 1.33 -0.90 -0.81  1.93  4.71 -4.08 -0.89 -0.15  0.29
-3.77  0.11 -1.72 -3.96  2.04  4.01  0.83 -2.21  2.57
-1.53 -4.37  4.73  0.52  1.10  1.09  4.40 -3.57 -2.74
 0.11  2.67 -3.00 -2.40  2.19  3.80 -0.50  0.97 -4.30
:
 0.11  2.67 -3.00 -2.40  2.19  3.80 -0.50  0.97 -4.30
-1.53 -4.37  4.73  0.52  1.10  1.09  4.40 -3.57 -2.74
-3.77  0.11 -1.72 -3.96  2.04  4.01  0.83 -2.21  2.57
 1.33 -0.90 -0.81  1.93  4.71 -4.08 -0.89 -0.15  0.29

-4.47 -5.53 -2.71  1.37  5.71  5.31 -1.51 -4.14 -3.38
 3.13 -5.96 -1.94 -1.99  5.51  2.74  5.37 -6.13 -2.09
 5.22 -0.57 -0.93 -4.27  4.74  2.00  4.40  4.72  5.65
-5.41  3.59 -4.78  1.93 -2.16  3.93 -5.98 -2.50  3.98
-1.08  0.93 -2.56 -3.52 -2.80 -3.82  4.07  4.41 -1.80
 5.05 -4.05  4.01  5.01  6.07 -4.49  4.45  4.51  5.22
-0.94  2.01 -3.76 -1.44  3.83  3.96 -2.47  5.56 -1.09
:
-0.94  2.01 -3.76 -1.44  3.83  3.96 -2.47  5.56 -1.09
 5.05 -4.05  4.01  5.01  6.07 -4.49  4.45  4.51  5.22
-1.08  0.93 -2.56 -3.52 -2.80 -3.82  4.07  4.41 -1.80
-5.41  3.59 -4.78  1.93 -2.16  3.93 -5.98 -2.50  3.98
 5.22 -0.57 -0.93 -4.27  4.74  2.00  4.40  4.72  5.65
 3.13 -5.96 -1.94 -1.99  5.51  2.74  5.37 -6.13 -2.09
-4.47 -5.53 -2.71  1.37  5.71  5.31 -1.51 -4.14 -3.38

-1.88  0.24  2.40 -0.05 -0.03  1.30  0.57 -0.30 -0.37  0.11 -0.05 -0.52 -0.04  0.23 -0.02
 0.68  0.17  0.41 -0.39  0.20  0.10  0.26  0.14  0.06 -0.11 -0.12  4.37 -0.04 -5.25 -0.06
 0.21 -0.18  0.20 -1.11 -5.53 -1.26 -0.83  5.14 -0.50  3.43 -0.24  0.08 -1.59  0.40  0.09
-0.06  0.89  0.84  0.67  0.32  0.59  0.39  0.29  0.81  0.68  0.13  1.04  0.38  1.07  6.63
:
-0.06  0.89  0.84  0.67  0.32  0.59  0.39  0.29  0.81  0.68  0.13  1.04  0.38  1.07  6.63
 0.21 -0.18  0.20 -1.11 -5.53 -1.26 -0.83  5.14 -0.50  3.43 -0.24  0.08 -1.59  0.40  0.09
 0.68  0.17  0.41 -0.39  0.20  0.10  0.26  0.14  0.06 -0.11 -0.12  4.37 -0.04 -5.25 -0.06
-1.88  0.24  2.40 -0.05 -0.03  1.30  0.57 -0.30 -0.37  0.11 -0.05 -0.52 -0.04  0.23 -0.02

 1.41  1.46  1.41 -2.23 -4.60
-0.78  2.58 -0.78  3.07  3.53
-1.48  3.52 -1.48 -2.16 -3.21
 0.86  5.06  0.86  1.10 -1.37
 3.85  2.17  3.85  3.21  0.38
 0.06  5.09  0.06  0.39 -1.79
-4.77  1.89 -4.77 -1.00  1.39
:
-4.77  1.89 -4.77 -1.00  1.39
 0.06  5.09  0.06  0.39 -1.79
 3.85  2.17  3.85  3.21  0.38
 0.86  5.06  0.86  1.10 -1.37
-1.48  3.52 -1.48 -2.16 -3.21
-0.78  2.58 -0.78  3.07  3.53
 1.41  1.46  1.41 -2.23 -4.60

-1.90 -1.16 -1.46
-4.61 -1.32 -0.57
-5.08 -0.42  0.21
-2.59  1.12 -0.47
-2.10  0.05  0.46
 3.90 -0.92  1.60
 2.12  1.26  0.41
 0.40 -1.77 -0.48
-1.17 -1.48 -0.73
 0.99  0.55 -0.84
 1.98  0.55 -1.17
 2.38 -3.55 -2.50
:
 2.38 -3.55 -2.50
 1.98  0.55 -1.17
 0.99  0.55 -0.84
-1.17 -1.48 -0.73
 0.40 -1.77 -0.48
 2.12  1.26  0.41
 3.90 -0.92  1.60
-2.10  0.05  0.46
-2.59  1.12 -0.47
-5.08 -0.42  0.21
-4.61 -1.32 -0.57
-1.90 -1.16 -1.46

 4.56 -0.80  3.38  5.06  0.89
-0.98 -1.52 -4.39 -2.26  0.44
 1.62 -0.97 -3.57  1.12 -0.75
 0.67  0.28  4.54  0.93  1.05
-2.41 -2.63 -5.48 -4.40 -1.68
:
-2.41 -2.63 -5.48 -4.40 -1.68
 0.67  0.28  4.54  0.93  1.05
 1.62 -0.97 -3.57  1.12 -0.75
-0.98 -1.52 -4.39 -2.26  0.44
 4.56 -0.80  3.38  5.06  0.89

-0.80  3.23  1.05 -0.54  0.76 -1.82 -3.37 -0.51  3.70  2.00  2.35  0.37 -0.89  0.13
-0.37  1.77 -5.42  0.78 -2.03 -3.66 -3.06 -0.21  1.34 -1.95  0.75 -0.39  0.91 -1.97
:
-0.37  1.77 -5.42  0.78 -2.03 -3.66 -3.06 -0.21  1.34 -1.95  0.75 -0.39  0.91 -1.97
-0.80  3.23  1.05 -0.54  0.76 -1.82 -3.37 -0.51  3.70  2.00  2.35  0.37 -0.89  0.13
---
-1.53  0.50  0.05 -1.20
 1.14 -3.69  4.76 -1.56
:
 0.50  0.05
-3.69  4.76

 1.31  4.66  0.43 -0.26
 5.00  3.82  1.67  3.66
-0.32 -4.91  2.07 -2.77
 0.24 -4.80 -0.77  3.86
-0.06  0.30 -3.60 -1.09
:
4.66 0.43
3.82 1.67

-4.26 -3.10 -1.38  3.69
 3.56 -3.63 -1.25 -4.93
-4.26 -2.50 -1.46  1.39
-5.46  0.42 -1.25 -3.42
-0.19 -0.08 -1.31 -1.11
:
-3.10 -1.38
-3.63 -1.25

 0.37 -4.22  1.51  2.94
 4.44 -0.58 -0.31 -0.10
 1.78  0.34  1.52  0.66
 0.92 -2.69  4.89 -5.40
:
-4.22  1.51
-0.58 -0.31

-0.03  5.05 -3.98 -2.13  1.93
 2.51 -1.89 -3.98  2.40  1.93
:
 5.05 -3.98
-1.89 -3.98

-0.92  0.15 -1.08 -5.21
-0.01  4.16  0.15 -0.11
-1.44 -1.24 -1.13  0.40
:
 0.15 -1.08
 4.16  0.15

-1.58  1.72 -3.00 -0.04
-4.11 -1.03 -1.35  0.48
 4.65 -0.05  0.23 -4.34
 5.57  1.93  1.83  2.26
:
 1.72 -3.00
-1.03 -1.35
